Each named move below is a turn or a mirror, shown by a few rows before and after it. Which moves, in which order, take the first row of each later pair to the second? The first pair is answered.
S:
[  9  19  29  17 -25 -11  11   0   0 -10  16 -14   4  15  -8  -2  -3  -2
   5  12   9  -9   2  -7] |-> [  2  22  27  22 -27 -13  11   0  -1  -9  11 -19   5  11  -8  -4  -1  -5
   6  10   8  -5   3  -7]
[ -2  -9   8   3   6 -16 -10  -4   6  -5   5   1   7 -11   5   1  13  -7
  -5   6   8   1   6  -5] |-> [ -2  -9   7   6   0 -13 -12  -5   5  -3   0  -2   6 -12   7   2  10  -6
  -1   2  11   1   7  -6]
[ 12 -16  26 -13  -4  -5   9  -8   5 -28  27  44 -35  11   8 -17  -7  11
 -11  -1 -15 -16  14   6] |-> [ -5 -25  25  30 -41   5 -12  -8 -10  29 -36  -7 -21   4   0   6  -2   6
   2 -10 -23   3   2   3]
J:
[ -1   9  15  12 -36  -7  -7  15   3   4  -2 -19  -6   1 -16  -6 -21   3
   6   1 -16   2  -5   0] |-> [  3  12   5 -10 -11  -5  -4  13   9 -21  41   2  -5   1 -14  -5 -28   9
  -1   1  -5  -4   1   2]
[  4   8  -1  10  -1  -1  -5   8  -3  -9   1  -9  -2   3 -13   4   4   8
  -3  -5  -2  -4  -2  -5] |-> [ -4   1 -11   2  11   8  -6  -2   0   3  17   1   7  -2  -5   6   0   4
  -1 -10   0   4   4   1]
[ -3  12   6 -14 -35  -1  -4  15   1  -6  -5   4 -13   4  -9  -1   9  -9
  -3  14   6 -34   1  -6] |-> [ -7   9  -4 -30 -18  13  -6   4  10   1  22  20  -5  -6  -5   3   1  -5
   5   8  13 -28   7   1]
[  4  14  15 -11  11 -14   4  14   7 -23  32  17 -13  -8   4 -32  -3 -22
   4  11 -20  -1  10  -8] |-> [-12  -4   5  -4  -3  11  -5   3   2  33  10   4  -1 -21  18 -23 -10 -34
  23   6 -22  12  13   6]
Q:
[ -6  -9  -6  -6   1   2 -13   7   0  12   4  13  -5   1   4  15 -11  -2
  11  -1  -6 -10   8   8] |-> [ -4  -2  -7  -2   4   0 -17   4   1   4   9   8  -2   0  -8  22  -5   5
  11  -8  -1  -8   4   5]
[  2 -23  15  -2  -4 -21   9   2   4  23 -22  -4   7  -5  11 -33 -23  -3
   6   1  -5 -12  -4  17] |-> [ -5 -22   0 -13  18  -4   5  -6  10  26  15   4  20  -7   9 -18 -32   9
   0 -14   9  -2  -1  20]
[ -2   7  12   2 -14  -5 -19   6 -11   2  -3 -10   1   4   5  -8   4  -7
   6   7  -6   3   5  -4] |-> [ -7   2  10  -4  -8   1 -19   5  -7  13   1  -1   2   2  12  -7   0  -7
  15   5  -3   7   2  -4]
[  3  15   5   9  -6 -12   2   1  -4 -16  -9   9 -16   1  -6  14   7 -10
  -1  -6   4  -9   0   3] |-> [ -1   5   9   6  -9  -6   7  -1  -4   1 -13  16 -17  -3   8   3   7 -18
   7   0  -2 -13   7   8]
Then:
Each pair is 2 to 3 moves apart.
[  1  10  -7 -21  21   3 -14  18  15 -13  27  12   7  -6  25 -19 -21  -1
  17  -7  -1   1  16  21] |-> [  8   7  12 -17   7 -13  -9  26   8 -31   2   8  -6   1  27 -34 -12  -2
  12   4  -8  -7  10  14] | J J Q
[  3  -7  -1 -12 -10   0  11  -5   1   5  -3  12  -4   2  14 -13   2  -6
   4   6  -4  -8   5  -1] |-> [ -4   6 -12   7  -1   3  -5  -5  -5   5  -1 -12   8   5 -13  13   5   5
   0  -7   4   5  -6 -10] | Q Q S
[-20  17  -8  -4   2  -5  -2   1   6   8 -33 -28 -10  11  -3  15  24  -8
  12  13   5  -3   4   6] |-> [-16  25 -13 -14  23  -5   0  -4  15 -12   1 -16  -4  14 -10  18  23   4
   6   9  14  -3   5   0] | J S J
[  6  14   7  22  -6 -10 -10 -13  -3   4 -14 -26   8  -8 -20  18  -4  10
   4   2   4  21   3   4] |-> [  7  18   7  13   6  -9 -11 -10  -2  -5   1 -21  11  -8 -26  20  -4  14
   3   1   6  17   5   1] | J S
[ -6   1  17  -3  24  -1   7   5  -5 -30   8  17 -22   4 -16  -5  -3   1
  -6   5   9 -18  -6 -13] |-> [ -5   8  19   6  13  -8   5   8  -6 -27  -9   6 -27   5 -22  -5   2   3
  -5   8   5 -17 -10 -18] | S J Q
[  4   3   2  -6   3  -9   4  10   1 -26  14   5   4   5  -7  -4  12   5
  -5   4  -2  -5   2  -4] |-> [  4   5  -7  -3  10  -2   1   4   2 -18  21   1   6   4 -10   6  14   5
  -2  -5   3  -2   5  -4] | S J
[ 29   1  23  -2  -1 -12  17   4  11 -12  19  33  14  21  26 -21   3 -18
  11  27 -31 -21  -8  12] |-> [ 29  18   4   5  27  -7   7   6  11 -25  57  28  26  23  -5   8   7  -2
   5  10 -12  -9 -16   1] | Q Q
[ 16  13   5 -15  28  -5  12   1  13 -33  35  11  -7   8 -12  -3  10   3
 -16  -1   3 -10   5  -8] |-> [ 19  -1  20 -13   3 -16  17   4   7 -25  -1  14 -19  11   7 -27  10 -10
 -11  15 -11 -20   2  -1] | Q Q
[-14  -5  -3   7 -16  17   0  -6  -5  24 -12  -2   1 -21  16 -15 -15 -24
   4 -13  -7  -2   1   8] |-> [-12   3 -14  -5  12  19  -2  -6   3   3  32   8  11 -19   4   0 -19 -16
  -1 -21  10   1   6   6] | Q S
[ 14   8  -8  -6  29  -3  15   0   0 -28  41   8   2  -4 -20  -7  17  -1
 -15 -21  12  -6   3  -4] |-> [ 15   9   9  21  -9 -18   6  11 -15 -25 -14 -21  -6   0 -35  -8  30 -12
 -15 -13  -1  -9 -12 -12] | J J
[ -1  -1   4  10  15 -10  -1  14   3 -23  39  13  -2  10   7   4  14  -9
 -17  -3  -8   3  -1   0] |-> [ -9 -11  -1   8  13   6   3   5   3   8  36  17   5  -3  24   0   7 -12
  -4  -7  -8   7   3   8] | J S
[  4 -26   7  13 -44   3  -6  -6  -7  36 -46 -14  -1  -2  21 -14 -10 -22
   1   1 -18  -8   0   3] |-> [ -5 -21 -22 -21  19  31  -3 -19  17  21  53  16  18  -7  14   2 -19  -3
   1 -17  10   0  14  10] | S J Q
[  5 -11  12  18 -18 -24   0  14 -13 -35  -9 -14   8  22 -23   6  16  16
  19  -4 -20   4 -21 -15] |-> [-14 -25 -15  11  -6   8  -6  -4  -5  18  10 -13  28   2  -5  29   0  11
  33 -19  -9  24 -15  -3] | J S
[-17  -8  -6  -8   0  15  -3  -2  -5  21   0  -3   2  -3  14  11  -8  -6
  10  -7   8   3   0   6] |-> [ -7   0  -3 -16  15   6   5   4  -3 -12  24  11  -3   4  10   4  -6   0
   0  -3  13  -2   3   0] | J J
[  4 -19  24  13 -22  -6   1  14  -1  10 -36  -7  -5  -5   6  -1 -13  -7
  -3   5   1 -10  -2   4] |-> [ 19  -3  18   1  13 -10   4  15   6 -38  15   8  -3   6 -13  10  -9  12
 -18  -1  18 -11  -1  -5] | J S J
[  3   4  17  13 -15 -16   0   8 -11  -7 -27  -6 -13   0  -2 -17   2  -8
  -6  12  -9  -9  -2 -12] |-> [  9  18   9   7   8 -13  -5  12  -5 -32  -1  -3  -9   4 -17  -7   6   8
 -14   4   3  -4  -6 -18] | J S J
[ -4 -11  19  -3 -21  -6  15   1  -7   9 -27   1 -16  -8  25 -13 -14 -21
  11  16 -10  -4   0   3] |-> [  2  19   6  20   2 -10  -4   7  -9 -22  -4 -24  -7   6 -25  21  -3   8
  -4  -5   8  11 -17 -17] | Q Q Q
